One turn or mirror swaps these rows in pairs. Which row does each one swap with?
q_193: [  2   1   7 -26 -11  -2  37 -15 -11 -21  -6   7   4   1   8   0  14  -2
   5 -33]
q_723: [-11   0 -19   5 -19  -9 -17  40 -19  -3  13 -10  42  -6 -14   4   7 -27
  12  13]
q_48: [-10  -5  12 -39 -16 -15  27  -8   4 -29   8   1  18  21  11  -8   1 -12
  -2 -10]
q_963: [ -2  -4 -17   9 -28  -5 -14  43 -14   2  15 -18  35 -10   0   1  11 -30
   6   3]
q_684: [  0  -4   1  -9  -9  31  20 -25   0   4 -16   4  34  11   4 -30  15 -35
  -3   6]
q_929: [  5  13  -1   2 -10  35  18 -25 -30   6 -10  -9  35  -6  -3 -23   8 -23
  -9  -6]
q_991: [-16  -3 -19   5 -19 -16 -23  37 -20   2  11  -3  39 -10  -2   4   3 -28
  17   6]
q_517: [-20  14 -24   9   5   0  -5  31 -12 -44  18  18  10 -29  13  -4  -7   3
   0   1]
q_223: [  1   1  -7   3 -25  37   5  11 -26  16   1   0  40 -13   0 -31  14 -41
 -10   8]
q_187: [-23  13 -30   9   9   0  -7  30 -13 -37  20  13  13 -30  21  -4 -17  -7
   4  -2]
q_623: [ -4  -3  -2   3  -9  47  18 -14 -14  -3   5  14  35 -28   2 -31  14 -37
 -11   8]
q_483: [ -6  -3   2 -28  -3  19  37 -19  14 -20  -9  16   6   9  17 -10   7 -19
   0 -10]
q_78: [-26  14 -14   3   8   4  -7  22 -20 -54  12  15  13 -27  11  -5 -13  -6
  15   0]
q_32: [-17   5   2 -39  -6  -8  28   8  -8 -47   5  15   3   8  16 -10  -7  -6
   6 -16]

Swapped with q_723: q_517
Swapped with q_963: q_78
Swapped with q_684: q_483

One turn or mirror swaps these rows in pairs. Which row does each one swap with?
q_254: [-12  -1 -15  -4 -13 -52  25   7   2   4  -2   0 -31  26  -8   3   3 -18
 -24  33 -15  21  24  -9 -13   7  13  -5  11 -40  -5  -4  -4 -30  -1  19
  22 -23 -14   2  -8  11 -28 -11  -1 -20   4  -5 -20 -17]
q_110: [-10  -3  -3  46  21   0  26 -12  -7  16  19  11 -16  26 -12  16 -11  28
  25  11 -19  42  -4   1 -21   8  21 -23  17  10  -5  19  -8   6 -19 -22
   3  10  -3 -14  24  -1   2   3  -6 -18   2  21  -7 -23]
q_694: [-15  21   1  20   4 -44  35  18  19  -1  20   9 -10  -4 -23   5  -1 -17
  -9   7  -3  10   9 -24 -13   0  -2   8   1   9   6  -5   2 -21  15   8
  25 -25  -6  16 -16   8 -14  15 -17 -12  -8  -3 -20  -6]
q_230: [ 19 -17 -26 -11   3 -47  12 -21  26 -24  -9  -9 -14  17 -15 -13  -3 -10
 -21   3 -13  19  32  -7   6   4  -2   0  13 -17   8  -8   3 -45   5  19
  31  -9  -3  20   2  25  15   3   2  -9  -6 -11 -44 -27]
q_671: [-20   3   2  14   1 -52  26  20  11   3  21   5   1  -1 -13   1  -6 -20
  -6   1   4  17  15 -32 -16  -5  -6  -3   1   9  12   2  19 -24  10   8
  38 -25   4  18 -21   5   1   9 -11 -10  -7   1 -23 -13]
q_675: [ 14 -30  -9  39   6 -13 -11 -23   0  27 -25  -8   6  48  10  21 -21  11
 -18   7 -26  42  28   0  17  23  -2   7  11  25   7  23  -3  14 -35 -17
   7   0  -7 -30  13  16  15 -27  22   5   8  22 -17 -17]
q_340: [ -2 -37 -26  34  -9 -21   1  -8   1  -3   0 -20   2  15 -11  -6  24  13
 -41  -6 -22  34  28 -18  -8   7  10  -2  -4   0  -8  26  21 -19 -21   7
   0 -16 -14  -8  30  -6   5  10  23  -2  19  27 -47 -38]
q_856: [-11  -2   3 -10 -29 -10 -13  23   3 -12  25 -40  -5   5 -17 -35  -8  -8
 -10  17 -25  16  13 -35 -20  -7  11  18   8   1 -15  28 -11 -14   2 -15
   9 -38   0   2  14   9  -3 -13  -9 -13 -15   1 -42 -10]
q_245: [ 17  -3   7  33  22   5   3 -27  16  -2   7   1 -11  30 -14   3 -48  18
  17   0 -27  27   5  -6  12  15  -2   9  17  41  -2  15 -24   3 -18 -30
   8   8  -4  -2  21  17  39  -5  -7 -10 -19  10 -13  -7]
q_789: [  6  -9 -14   8  -3 -56  23 -15  20 -12  -4  -9 -22  12 -12  -3   1 -30
 -18  -4 -11  17  39 -27  -7  -2  -4 -10   8 -14   0   2   5 -34  16  16
  19 -14  -1  25  -2   3 -12   8   5  -5 -13 -19 -26 -17]
q_977: [-10   2   0  11  -8 -43  21   6  12  -2  13 -11 -14   2 -15  -4   3 -28
   4  -2  -6  19  22 -32 -28 -15   1 -11   3  -4  -6  14   8 -22  17   6
  15 -19  11  22  -2  -3 -19   6 -11 -11 -20 -16 -21 -12]
q_878: [ -8 -32 -23  16  -7 -37  18  -9  -3  -1   6  -8 -12  12 -11 -12  14   9
 -39   3 -14  35  29 -22  -6   7   7 -18   7 -18  -5  14  20 -33 -15  13
  17 -18 -21   2  16  -1   9  15  23 -11  20  23 -42 -45]
q_701: [-13  -5  15  32  -7  -5  16   3 -11  23  10   3 -33  32  -4  10 -33   2
 -18  33 -32  30  12 -28   7  22   4   5   9  11 -28  22 -25  11 -28 -19
   3 -23 -38 -17   9   4   8 -13  13 -17   2  29   5  -7]
q_970: [ 10 -13  -4   2  -2  18 -25   2  14 -11  18 -20  14  28 -16 -18 -33  24
  16  10 -28  32   0  -1  -4   1  12  20  15  24   3  19 -22  -1 -11 -34
  12  -5  10 -14  29  24  25 -28  -5 -12 -16   9 -42 -15]
q_544: [-18   2   2  10  -6 -48  23  18  14  -1  23  -4  -4  -5 -15  -9  -1 -20
 -11  -2   3  17  19 -33 -18  -6  -6  -4   2   4   2   5  15 -27  13   7
  30 -28   1  23 -14   3  -2  14  -9 -12 -13  -2 -30 -15]
q_209: [-16  10   6  -3 -19 -14  -1  24   7 -10  28 -23 -14  -1 -17 -26  -7 -17
   0   9 -18  17  10 -41 -27 -12   8  11   6  -5 -14  23  -7 -15  12 -14
  10 -35   5  12   7   5  -9  -5 -12 -16 -18  -9 -28  -5]
q_273: [  7  -9  -8  43  13 -20   6  -7   8  22 -14  10   9  36  -1  24 -21  16
 -34  14 -19  29  17   2  29  34  -6  25   8  32  17   4  -5   8 -31  -9
  18 -10 -23 -29  -4  25  17 -14  15   3  19  31 -20 -13]
q_408: [  7 -18  -7  40  16 -15  -1 -11   4  29 -12   7  12  45   9  25 -24  20
 -10  13 -14  41  16  12  16  28  -1   9  13  29  19   9  -2  15 -33 -19
  21   1  -7 -30  -1  25  19 -24  11  -1   8  28 -17 -15]
q_836: [ 11 -19 -25 -27 -13 -15 -18   6  21 -25   9 -25  11  19 -16 -29  -4   6
  -6  12 -18  27  16  -1 -11  -7  13  15  12 -13  10   4  -5 -31   6  -3
  27 -14  12   1  17  30   8 -22  -2 -12  -8  -5 -60 -27]
q_936: [  6   6 -31  38   8 -33  11   4  18   3 -20  -4  -3  13 -12  25  26 -12
 -46  10 -25  15  19  -6   0  23   6  25   0  -1  10   1   8 -14  -7  15
   4 -24 -17 -14  -8  13 -32  -5  11   6  21   1 -34 -16]
q_497: [ 13 -20 -22   9  -2  -3 -24  -6   3  15 -20 -15   3  49  11   7 -12  16
 -19  28 -31  41  18  12   8  21  15  22  17  -6   9  16 -13  10 -30 -19
  12 -10  -4 -39  12  34   2 -45  15  -3  14  15 -28 -15]
q_219: [ -5  23   1  63  15  -2  12  10  13   9   5  -1  -7   7 -21  25  -2  -5
 -15   2 -32  13  -1 -23  -6  21   3  28   0  38  -4  19  -8  10  -9 -15
 -11 -21 -16 -12   3  -2 -19   2  -3   2   3   7 -15   1]
q_386: [ -6  -2 -14  47  18  -2  19  -6   2   5  15   0  -8  20 -16  19  15  19
  25   5 -19  37  -2   7 -35  -2  27 -14   5   4  -5  20   0   4  -8 -13
  -5   9  10 -11  29  -5 -19   1 -14 -13  -2  10 -18 -19]
q_518: [  6  -9 -19 -22 -17 -18  -9  19  13 -14  12 -28   3   7 -13 -29   1  -3
   0  14 -17  19  18  -7 -20 -11  20  15  14 -24  -3   9  -3 -29  14  -3
  23 -28  11   2  12  24  -7 -18 -10 -14 -11 -16 -48 -14]
q_566: [-11  -4 -13   0 -11 -42  30   7  -1   9  -1   5 -39  26  -4  10   2 -16
 -25  41 -19  26  23 -14  -8  11  12  -6   9 -37 -16  -1 -11 -19  -6  14
  22 -24 -28  -2  -8  15 -23 -14   7 -20   8   7  -8 -18]
q_179: [  8  -2   8  26  10  15  -7  -3   9  -3  19 -11   2  25 -17  -8 -45  22
  17   4 -25  28  -3  -6   1  12   6  11  16  42  -2  22 -28   6 -16 -39
  11  -6  -1  -3  25  13  35 -12 -10 -14 -22  10 -28  -6]
q_259: [  1 -19  -4  40  17 -24   3  -4   1  29  -9  11  16  40   8  27 -28  15
 -14  10 -12  37  14   1  18  24  -5  11   9  33  23   8   6  10 -31 -15
  31  -5  -7 -26  -9  22  25 -21  11   0  13  30 -16 -15]
q_191: [ 17 -14   3  50  18  -8   3 -34   8  17 -14   0 -11  44   0  21 -39   7
   0   0 -29  33  24  -7  17  23  -4   4  16  37   1  21 -19  15 -22 -26
   0   8  -8 -15  17   9  17 -14  14   1  -8  10  -4  -6]
q_521: [-13  -7  17  39  -6  -2   5  -2 -12  24   7  -1 -22  39  -5   7 -44  10
 -17  23 -34  29  10 -23  11  25   2  11  11  24 -17  26 -23  12 -34 -25
  -1 -18 -28 -21  15   1  14 -14  10 -14   0  27  -2  -5]
q_94: [ 17 -20 -36 -18  -5 -39  -1  -3  20 -22  -6 -18   0  21 -13 -17   3   0
 -23  12 -10  25  25   6  -1   6  11   3  15 -22  14  -6  -1 -40   2  11
  37 -15   0  11   5  30   8 -13   2 -12  -2  -8 -58 -28]
q_269: [ 15 -17 -15  10   6 -53  20 -26  28 -20  -8  -8 -24  13 -12  -2 -10 -19
 -21  -2 -14  18  41 -20   7   6  -8 -13  14  -6   3  -3  -1 -41  14  15
  19  -6  -6  27  -2  11   4   9   6  -8 -13 -12 -31 -21]
q_385: [ 11 -12 -20  -3  -7  -1 -22   1   1   7 -10 -26   3  46   4  -1  -8  16
  -2  37 -30  36  11  18  -5  15  25  20  21  -7   7  16 -21   7 -22 -20
  12 -10   3 -35  14  35  -8 -48  -3  -8   3   9 -33 -13]
q_642: [ 15 -18  -6  10  -4  19 -29   4   2   8   3 -25  13  32  -3 -14 -30  26
   4  15 -32  32   9   2   4  11  17  28  18  16  -3  26 -19   8 -20 -34
   9 -15   1 -29  27  26  21 -34   3  -7  -5  11 -34  -8]
q_430: [ 21 -12   5  46  25 -11   9 -37  18   2  -7   2 -18  36  -5  19 -44   9
   6   0 -28  30  21  -6  19  22  -7  -5  21  38   1  13 -24   3 -12 -24
   2  13  -8  -1  14  11  24  -7   4  -6 -16   7  -7  -7]

Swapped with q_408: q_544
Swapped with q_694: q_273
Swapped with q_386: q_340
Swapped with q_521: q_254
Swapped with q_671: q_259
Swapped with q_219: q_936
Swapped with q_675: q_977

One turn or mirror swaps these rows in pairs. Which row does each one swap with?
q_475: [-64 -22  -1  -2  16  40 -47 -11   7 -12   1 -34  15 -27 -47  22   0  26
 -26  -2  28 -15  49 -16 -18]
q_405: [-27 -17  12 -16  27   2 -49  12   7 -23  -1 -51  36   2 -43  16   5   2
 -33 -25  29   0  54 -49 -27]
q_762: [-40  20  18  12   5  11 -18 -23   9   0  20 -35  43 -11 -35   1  24  34
  24  -8  17 -15  45  -9 -16]
q_926: [-15  -7  -1  -1  25  17 -36  16 -12 -45  12 -31  16 -11 -23  -2  31   6
 -44 -18   5  -9  -3 -21 -20]
q_738: [-50  -1  22   1   2  32 -48 -26  27  -3  21 -43  51 -12 -40  31  16  28
   6 -11  17 -22  42  -7  -4]
q_401: [-43 -22 -20  -7  42 -20 -50  -1   6 -11  11 -45  13  13 -35  25  18  28
 -38 -29  25 -40  23 -19 -18]
q_678: [-35  10 -18  12  33  37   5  16  16 -28  19 -12  10 -12 -28 -10   7  18
   5  -9  30  -1  27  -5  -8]
q_231: [-37  -2  22   3  -5  33 -57 -28  18   0  21 -40  46 -13 -31  36  13  26
  -3 -12   9 -23  36  -3 -14]
q_68: [-29  20  18   0  36  12   6   4   4 -23  29 -38  29  -1 -26  -7  19  18
  16 -24  28   8  48 -30 -27]
q_71: [-39 -26  14 -15  24  14 -57  22   7 -19   3 -48  25 -10 -43  23   2   6
 -33 -15  31  -3  50 -44 -24]
q_144: [-30 -19 -33 -17  31  21 -46  15  41  -2  26 -23  24  16 -27  34  -7  19
 -17 -35  23  -1  26  -9  -4]
q_722: [-12  23 -10  -5  -4   6 -22  20  30 -13   9 -21  32   4 -16  16  25  12
   3   1  -4 -23  15  -3 -13]
q_494: [-43 -22 -17  -1  38 -22 -39   4  -6 -22   0 -42   5   6 -36   8  26  21
 -36 -23  27 -36  21 -18 -26]
q_741: [-22  10  -9   4  44  30   1  18   7 -32  37 -21  18  -1 -22 -12  25  16
   9 -33  30   7  21 -17  -8]
q_507: [-23  21  -7  -4   9  18 -20  13  33 -22   3 -11  32 -10 -13  14  25  16
   3  11  10 -29  11   1  -6]
q_7: [-14  -5 -31   8  21   7 -14  -5   1   8  23 -30  12  22 -21   3  14  26
   0 -29 -10  -5  19  -4 -19]
q_896: [-12  -6  -6  -8  46   5 -37   9   2 -30  41 -39  35  17 -22   7  15   9
 -15 -61  28   9  16 -31 -11]
q_854: [-21   1  17 -15  40   0 -27  11   6 -25  27 -51  39   7 -29   5   6  -1
 -16 -40  30  13  45 -47 -31]
q_184: [-21   4   9  -3  -2  36 -67 -15  11 -17  31 -25  50  -6 -29  36  21  22
 -19 -26   8 -12   6   1 -14]
q_253: [-56 -30 -23  12  30  42 -33  -7  -1  -8  20 -16  -3 -12 -46  16   5  25
 -18 -10  29 -14  35   1 -16]
q_55: [-29  23  22  12  12  13  -2 -10  11  -7  17 -35  31  -7 -35  -3  29  29
  21  -8  18 -14  55 -17 -18]
q_349: [-33  20  -5  -5  14  19 -32  11  39 -39  12 -14  32 -13 -22  16  29  27
  -9   6  25 -37   7   6  -2]
q_82: [-43   7   8  12  36  23 -29 -12   6 -47  30 -26  29 -17 -26   9  38  33
 -11 -16  40 -32  -2   7  -1]
q_348: [-41 -26 -26  -6  40 -10 -51  -1  27  -9  12 -38  16  20 -32  32   9  32
 -24 -25  35 -39  24  -5 -14]
q_305: [-16 -13   6 -13  36  -2 -59  -4   6 -25  39 -50  42  21 -23  26  26  19
 -28 -55  20  -5  17 -21 -19]
q_680: [-35  21   4  13  25  14   7  -5   0 -23  26 -18  14 -10 -29 -12  17  24
  20 -11  24  -3  36  -6 -10]
q_154: [-17 -17   4 -16  35   5 -54  19  12 -20  23 -56  41  12 -32  24  16   3
 -31 -46  21   5  28 -41 -33]
q_396: [-62 -20  12  -5  20  35 -51  -7  16 -12  -1 -39  18 -23 -49  29  -2  25
 -22  -9  41 -12  48 -22  -7]

Swapped with q_184: q_253
Swapped with q_678: q_305
Swapped with q_854: q_68
Swapped with q_738: q_396
Swapped with q_348: q_349

One turn or mirror swaps these rows in pairs. Which row does each one swap with?
q_524: [ 29 -29 -15 -36 -24   2 -16   4   7   9   1 -24 -32  15  -1   5   8   6
  11  14  -9 -11  51  -2 -24 -12  -2 -19  18   5]
q_270: [ 23  -9 -35 -22  -6 -27   6  23  13 -13   8 -33  10   8  11   5  -2  14
  12 -12 -12 -13  63 -13 -16  -9  -6   3  10   8]
q_189: [ 25 -24 -10 -15  -1 -22  -6  22  33 -13   7 -23  14  -7  29 -12  -6  18
  -7  -7 -23  -6  70 -25   8  -7  -8 -11   7   0]
q_204: [ 11 -25 -22  23  -3   7   1   0  11  -5  -7 -31  26 -24  19 -22 -23   4
 -10 -34   2 -14  26  11  18 -20 -29  16   4 -11]
q_319: [ 21 -22 -25   0   4  14 -22 -34   9  -2  -8 -12 -11  20 -16  -5 -31   8
 -12 -12   1 -14 -10   8  -8 -22 -30 -15  20   9]
q_778: [ 11 -19 -32 -30 -16 -28 -29 -25   4   2  38 -24 -13  19   4  -8  25  -3
   0  -5 -11 -19  37 -16  10 -36 -16  -4   1   9]
q_266: [ 13 -34 -21  20  -3   7   0   6   9   1   6 -31  30 -13  12 -23 -30   1
  -9 -27   2 -16  14  -1  26  -8 -31  29  14  -3]
q_277: [ 25 -46 -36  17 -30  -6  -8  10  32 -18 -16 -15   2   1  29 -13  -1  26
  13  13 -15 -30  36 -42  -3 -14 -36  31   3   7]
q_442: [ 12 -22 -36  -7 -39 -22 -17  -1  32   1   4 -41   2   5  41   1   2  27
  -7 -36  23  11  47 -15   3 -25  -9  15   5  -9]
q_664: [ 17 -50 -13  -3 -34  -4 -18 -43  27  16  -1  -1 -24  34   6  -2   5  23
  -6   3  22   5   4 -17  -7 -21 -20 -20  27   3]
q_344: [ 12 -24 -27  17   1   2  -1   1  13  -6  -9 -37  27  -8  20 -19 -33   9
 -14 -32   6 -24  22   7  14 -17 -29  29   6  -5]
q_378: [  4 -49 -27 -11 -23 -15 -13 -22  13  10  31 -19   3  14  14 -36  34  -4
 -10  -4  -1 -24  32 -19  34 -25 -21  26   4   6]
q_585: [ 32 -34 -37   2 -25  -5 -24  -9  26 -18 -12  -5 -22  19   6   3  -5  26
  18  24 -21 -24  23 -41 -22 -21 -35  -3   9  16]
q_708: [ 21 -64 -11  -9 -34  13   6  16  19  17  -8 -25  -7   1  19 -28  18   4
   0  13   4 -18  52  -5   9   1  -4  26  15  -3]
q_148: [ 12 -46 -30  -5 -42   5 -26 -36  37  10   1 -11 -28  31  14  -6  12  24
 -13 -17  29  19  11 -16   1 -21 -13  -8  20   2]
q_462: [ 11 -26 -20  -1 -33 -34  -3   4  23   5   0 -40  19  -1  47   2  -5  25
  -1 -26  19  -5  53 -15   4 -21 -17  19   8 -14]
q_157: [ 25 -59  -3  -8  -8   9 -11 -14  44   0   1  10 -11  18   1 -28   7  15
 -18  18 -15   1  29 -28  11  -2 -12 -27  24  13]
q_84: [ 19 -19 -21   8   2  18 -20 -34   8  -3  -2  -8 -12   3 -15  -6 -24   7
  -9 -18  -4  -4  -2  12  -4 -27 -29 -27  17   4]
q_500: [ 20 -68 -24   0 -16  16  14 -17  29   6  -5   4  -9  30 -11 -32  17   9
  -3  14   3  -8  13 -16   5   2 -11   7  29  18]
q_821: [ 21 -17 -21  -3   5  10 -22 -23   3   0  13 -16  -7  11 -22   1 -36   2
  -2 -16  -7  -7  -7  -2  -4 -17 -31 -19  23  10]

Swapped with q_664: q_462
Swapped with q_270: q_500
Swapped with q_157: q_189
Swapped with q_266: q_821

